128 stands for zero in the data rows.
Each row below has a hidden score, from 0 to 40, with 20 about the middle. What is it? The score is a weighted sum of the row's numbers plus the product of two more (or one squared), each taken from its middle value.
157,164,124,141,167,118,086,138,117,100,190,121,107,130,122,148 ~ 22
116,099,129,156,156,120,064,118,094,131,155,134,155,171,156,111 ~ 26
112,149,146,104,083,117,122,110,092,099,082,122,093,120,085,163 ~ 20
107,126,127,081,083,118,136,105,105,124,106,145,120,127,080,131 ~ 26
081,108,112,129,113,137,172,147,156,159,105,128,153,095,138,116 ~ 23
109,084,137,139,107,123,166,101,128,147,103,180,163,154,138,120 ~ 15
108,086,127,137,134,132,182,143,179,184,156,141,190,110,186,082 ~ 15
111,119,134,120,097,140,183,096,121,122,081,153,116,151,116,145 ~ 14
118,158,129,111,183,114,092,143,122,119,186,112,121,122,146,148 ~ 26
087,097,126,082,113,106,126,097,106,156,108,154,144,146,175,127 ~ 20
155,134,202,140,180,134,126,136,150,137,159,157,142,172,167,116 ~ 12
093,095,142,094,111,125,158,110,112,152,103,165,141,124,127,134 ~ 12
183,181,117,143,124,148,148,126,154,107,131,081,084,061,092,119 ~ 13
099,112,124,087,101,103,107,084,086,114,105,134,126,143,108,172 ~ 20
123,083,188,129,195,113,144,145,153,158,175,193,177,177,210,066 ~ 30
167,137,170,139,175,136,099,157,121,102,144,162,103,167,144,117 ~ 28
136,114,102,136,101,148,141,142,140,126,116,096,112,094,106,142 ~ 18
165,142,139,156,148,139,168,149,181,129,132,126,122,072,130,098 ~ 22
106,111,142,112,095,140,143,105,108,125,093,154,137,140,133,120 ~ 16
136,148,123,093,071,124,119,098,086,076,081,112,049,153,064,174 ~ 30
109,124,121,101,104,110,104,089,093,126,120,146,134,145,104,157 ~ 17
204,174,103,149,098,155,135,160,150,072,132,077,056,048,066,132 ~ 22
067,082,113,094,127,095,134,099,123,152,134,168,171,143,148,131 ~ 31
083,048,155,146,161,120,124,106,141,174,168,165,206,182,205,070 ~ 26
163,145,143,145,170,134,101,141,121,120,156,139,102,162,147,129 ~ 18
127,130,131,119,085,133,129,116,103,094,086,136,103,137,100,146 ~ 25
113,131,129,097,096,137,132,103,105,132,104,140,134,150,114,143 ~ 10
141,178,128,124,170,111,081,142,125,103,192,110,119,109,114,155 ~ 21
138,156,129,129,162,123,090,146,117,124,176,144,117,137,138,165 ~ 14
145,100,171,152,180,131,129,147,134,143,151,177,144,178,173,108 ~ 19
171,145,111,153,122,147,160,143,182,141,133,113,121,078,130,092 ~ 17
105,103,132,106,119,134,159,091,122,163,077,167,139,155,144,115 ~ 15
112,081,135,151,156,114,070,114,115,143,153,134,150,179,160,097 ~ 34
114,119,115,140,120,137,181,144,166,166,140,119,161,084,152,109 ~ 10
168,188,081,138,072,155,128,159,074,076,096,062,069,079,064,167 ~ 3
128,068,139,148,169,119,087,109,116,148,155,130,161,188,153,099 ~ 24
075,091,114,099,121,105,119,090,116,155,134,156,182,148,145,127 ~ 21
143,123,124,139,091,148,144,140,126,116,125,089,110,091,092,141 ~ 10
188,179,179,139,158,156,087,155,092,083,148,102,059,137,104,102 ~ 15
082,119,112,100,107,116,116,088,106,105,123,139,130,135,101,157 ~ 32
090,108,126,105,114,089,123,091,106,133,113,131,141,153,119,157 ~ 26
106,122,135,120,107,131,163,101,134,149,070,182,132,163,141,118 ~ 22
106,106,160,122,210,089,127,137,155,175,174,191,163,138,208,111 ~ 26
124,140,107,142,111,147,164,153,155,153,121,109,147,099,136,127 ~ 9
125,158,127,130,190,104,088,139,141,143,183,127,135,129,145,155 ~ 20
119,115,156,122,089,138,150,106,109,114,076,151,108,158,113,132 ~ 19
136,121,092,123,085,127,135,140,135,120,109,101,119,100,091,130 ~ 29
141,150,126,118,177,114,102,149,135,130,184,139,136,133,149,153 ~ 17
132,158,091,143,093,149,123,161,126,092,108,066,091,098,093,150 ~ 27
126,101,136,140,140,131,084,104,091,071,131,112,165,155,135,113 ~ 26
128,105,134,140,151,134,076,126,092,140,143,108,129,168,140,111 ~ 18
139,133,120,151,139,130,066,111,070,081,155,097,100,154,099,136 ~ 20
151,113,152,139,172,157,108,150,130,125,165,147,118,165,159,119 ~ 20
130,112,138,130,149,129,199,130,207,182,134,137,169,098,175,063 ~ 26
119,153,108,098,106,123,096,098,070,070,108,112,120,132,062,169 ~ 21
129,140,139,097,097,132,127,107,095,120,068,134,102,137,097,157 ~ 10
098,125,133,095,098,122,149,104,105,120,098,156,121,133,101,128 ~ 26
176,170,107,145,113,155,144,163,160,104,128,093,094,071,098,118 ~ 20
112,122,128,093,095,128,135,107,083,115,092,126,120,130,103,140 ~ 15
148,161,162,133,176,100,081,145,124,116,179,108,112,129,128,160 ~ 19
091,100,145,091,106,107,164,098,125,155,108,155,155,140,142,126 ~ 18
105,107,143,142,114,131,157,094,121,138,086,186,139,148,141,119 ~ 17
121,133,137,112,102,141,147,115,098,101,070,149,107,132,113,151 ~ 16
191,181,113,160,106,192,132,156,148,081,123,063,065,067,071,126 ~ 12
174,181,111,166,103,148,147,144,167,125,140,102,114,081,117,102 ~ 8
172,158,182,134,162,161,104,153,096,090,135,116,096,162,120,130 ~ 8
111,103,129,111,102,132,143,106,124,152,078,168,125,156,126,109 ~ 24
129,129,137,113,103,130,138,118,096,110,081,142,108,138,104,138 ~ 18
081,112,134,101,149,097,118,091,114,147,120,159,163,148,139,148 ~ 19
098,108,134,097,100,112,149,109,127,139,097,160,143,126,126,133 ~ 22
157,145,161,146,167,147,106,150,124,098,141,146,115,162,149,105 ~ 25
134,113,182,137,180,134,124,141,134,141,159,177,127,169,182,099 ~ 23
139,153,104,128,160,120,082,139,115,090,187,097,119,127,115,161 ~ 27
157,131,090,145,130,152,138,148,131,131,115,102,126,097,121,129 ~ 8
132,177,133,116,175,118,104,140,120,125,189,128,127,120,140,147 ~ 13
116,113,099,137,110,137,158,162,158,155,129,111,143,109,147,122 ~ 22
139,116,130,166,149,142,192,133,211,167,146,141,164,084,167,061 ~ 24
152,131,129,150,121,134,060,126,069,079,134,093,107,153,096,126 ~ 27
072,087,146,082,122,104,179,098,139,174,106,184,178,147,174,100 ~ 23
129,113,134,142,156,120,079,088,093,097,155,121,124,165,135,114 ~ 25
129,147,138,097,090,139,122,128,095,085,082,134,071,142,092,149 ~ 29
097,084,120,094,104,131,155,108,119,148,086,173,147,133,140,126 ~ 18
135,090,186,131,199,112,148,143,173,186,168,182,173,162,216,078 ~ 20
124,137,128,104,086,145,123,114,080,113,084,130,083,147,092,156 ~ 14
183,178,163,160,116,153,138,153,157,098,124,071,083,075,083,120 ~ 12
139,133,134,134,179,115,102,145,137,131,181,144,156,148,166,161 ~ 14
110,115,123,105,107,134,137,103,119,121,075,163,132,144,133,125 ~ 25
112,109,126,098,105,124,148,099,110,131,080,151,122,127,115,155 ~ 16
132,136,092,141,118,150,148,145,142,128,127,099,127,096,123,123 ~ 17
136,122,092,139,099,129,154,139,161,126,101,105,127,095,120,122 ~ 29
112,104,139,109,113,119,147,117,105,145,078,158,131,147,125,121 ~ 20
171,154,110,148,109,150,146,143,170,116,140,099,096,061,104,106 ~ 22
119,134,118,093,091,120,131,098,108,115,094,135,124,126,101,149 ~ 18
126,110,128,159,138,127,061,109,100,128,151,106,127,181,121,121 ~ 25
182,204,159,142,146,117,064,147,090,061,192,084,066,114,080,196 ~ 12
143,153,136,130,180,106,094,140,134,126,188,128,137,129,141,135 ~ 22
130,152,136,105,087,130,123,109,091,095,079,135,095,135,085,154 ~ 19
141,139,123,145,138,142,155,151,185,132,145,092,125,080,131,091 ~ 33
124,127,097,133,103,151,164,132,133,126,112,101,122,089,118,134 ~ 13
112,093,131,111,100,115,154,108,113,133,096,160,145,136,134,131 ~ 20
159,132,123,155,125,130,054,143,064,055,109,086,115,157,085,143 ~ 36
159,178,146,134,154,103,074,152,101,092,170,070,083,124,093,185 ~ 19
187,163,163,153,142,146,103,153,098,081,157,119,062,153,110,129 ~ 12
122,126,140,120,101,142,147,077,113,111,083,147,119,161,119,131 ~ 16
179,170,089,147,075,156,113,177,119,066,117,046,063,076,058,167 ~ 22
092,114,139,088,101,124,150,102,110,149,091,166,139,144,128,131 ~ 15
116,118,157,103,113,127,146,111,113,134,093,155,133,149,122,130 ~ 15
120,120,111,128,105,135,144,141,157,147,121,116,120,108,139,121 ~ 26
163,148,101,144,102,139,132,163,121,097,075,064,091,095,089,155 ~ 18
069,091,113,119,121,100,126,087,124,166,111,155,172,148,139,141 ~ 22
073,084,135,096,108,123,166,097,139,191,107,183,178,132,165,101 ~ 11
087,113,117,103,101,105,124,093,091,141,126,149,149,141,128,155 ~ 15
148,122,118,146,141,130,176,147,198,165,132,137,135,082,155,068 ~ 31
176,143,117,152,130,153,163,156,171,129,120,103,111,083,127,089 ~ 18
163,132,112,166,137,139,149,149,180,130,113,092,134,076,114,106 ~ 23
092,102,116,093,115,106,156,105,119,173,095,157,148,121,140,132 ~ 14
146,119,159,137,183,129,139,141,126,132,143,158,124,165,175,107 ~ 19
152,138,124,152,162,141,160,145,187,138,126,123,136,086,126,085 ~ 31
182,175,124,154,113,143,142,154,170,117,138,069,094,071,088,119 ~ 14
167,168,114,168,111,155,132,150,153,107,115,080,083,075,080,111 ~ 21
091,122,110,108,110,103,107,089,088,111,108,139,118,159,107,152 ~ 33
157,135,126,180,137,146,160,148,188,150,138,114,138,086,138,089 ~ 15
105,125,128,088,109,124,154,097,108,125,101,143,129,135,112,148 ~ 17
135,144,102,139,114,152,138,161,144,116,126,091,116,068,106,135 ~ 17
122,077,198,134,162,128,144,135,175,188,177,203,198,174,223,096 ~ 9
127,154,102,105,101,113,084,102,077,102,108,128,108,163,076,180 ~ 22
136,119,121,135,120,143,146,126,138,126,109,094,101,100,121,142 ~ 22
104,140,107,144,092,139,152,157,142,126,124,105,118,091,101,128 ~ 28
141,124,175,141,188,128,123,134,142,144,159,164,145,170,184,092 ~ 20
215,210,160,137,105,147,070,153,069,030,139,080,026,140,074,157 ~ 15
153,127,176,143,173,131,126,143,128,128,151,152,129,164,160,104 ~ 17
184,207,135,134,147,119,058,148,082,066,163,064,036,119,077,187 ~ 18
170,164,112,163,113,149,153,150,165,117,141,091,112,102,107,105 ~ 12
169,156,123,149,135,159,168,155,176,126,132,102,113,067,116,105 ~ 16
148,143,100,140,076,147,128,153,151,112,119,082,104,101,107,145 ~ 23
177,158,180,140,162,145,107,162,120,106,135,111,103,155,123,136 ~ 11
163,151,131,139,118,127,157,142,178,121,142,101,116,082,112,108 ~ 24
146,132,187,151,179,130,114,145,128,114,164,156,123,173,152,116 ~ 23
119,125,147,128,176,096,117,140,153,156,198,148,168,137,148,129 ~ 23
189,185,117,160,115,157,121,158,154,083,099,080,067,068,080,130 ~ 25
111,132,111,103,103,114,095,096,082,102,116,123,108,128,088,178 ~ 19
121,137,136,126,178,116,106,142,135,133,185,131,145,121,150,145 ~ 18
100,113,140,117,200,089,122,142,157,190,189,172,183,139,196,109 ~ 19
113,134,136,097,079,118,146,111,098,120,073,136,117,141,088,145 ~ 21
135,125,091,137,089,138,134,141,143,141,118,109,120,099,108,114 ~ 24
128,134,124,139,095,147,146,140,142,135,103,106,135,094,114,129 ~ 10
191,195,177,143,148,158,087,153,070,048,136,114,053,147,098,143 ~ 10
098,123,118,097,107,115,112,090,089,114,118,111,116,121,102,167 ~ 18
088,132,120,109,094,097,099,094,096,109,098,133,127,137,093,179 ~ 25
147,159,096,142,096,153,147,158,133,096,130,064,091,097,093,145 ~ 16
160,145,183,134,177,125,126,150,145,130,160,155,126,170,160,109 ~ 21
066,060,152,103,107,125,181,099,160,225,100,217,203,150,193,091 ~ 5
112,125,110,126,111,146,159,141,153,144,118,123,138,108,136,131 ~ 19
061,073,128,085,143,102,143,087,131,172,129,187,186,161,169,110 ~ 28
117,124,096,126,103,139,168,140,143,188,108,114,135,106,137,110 ~ 7
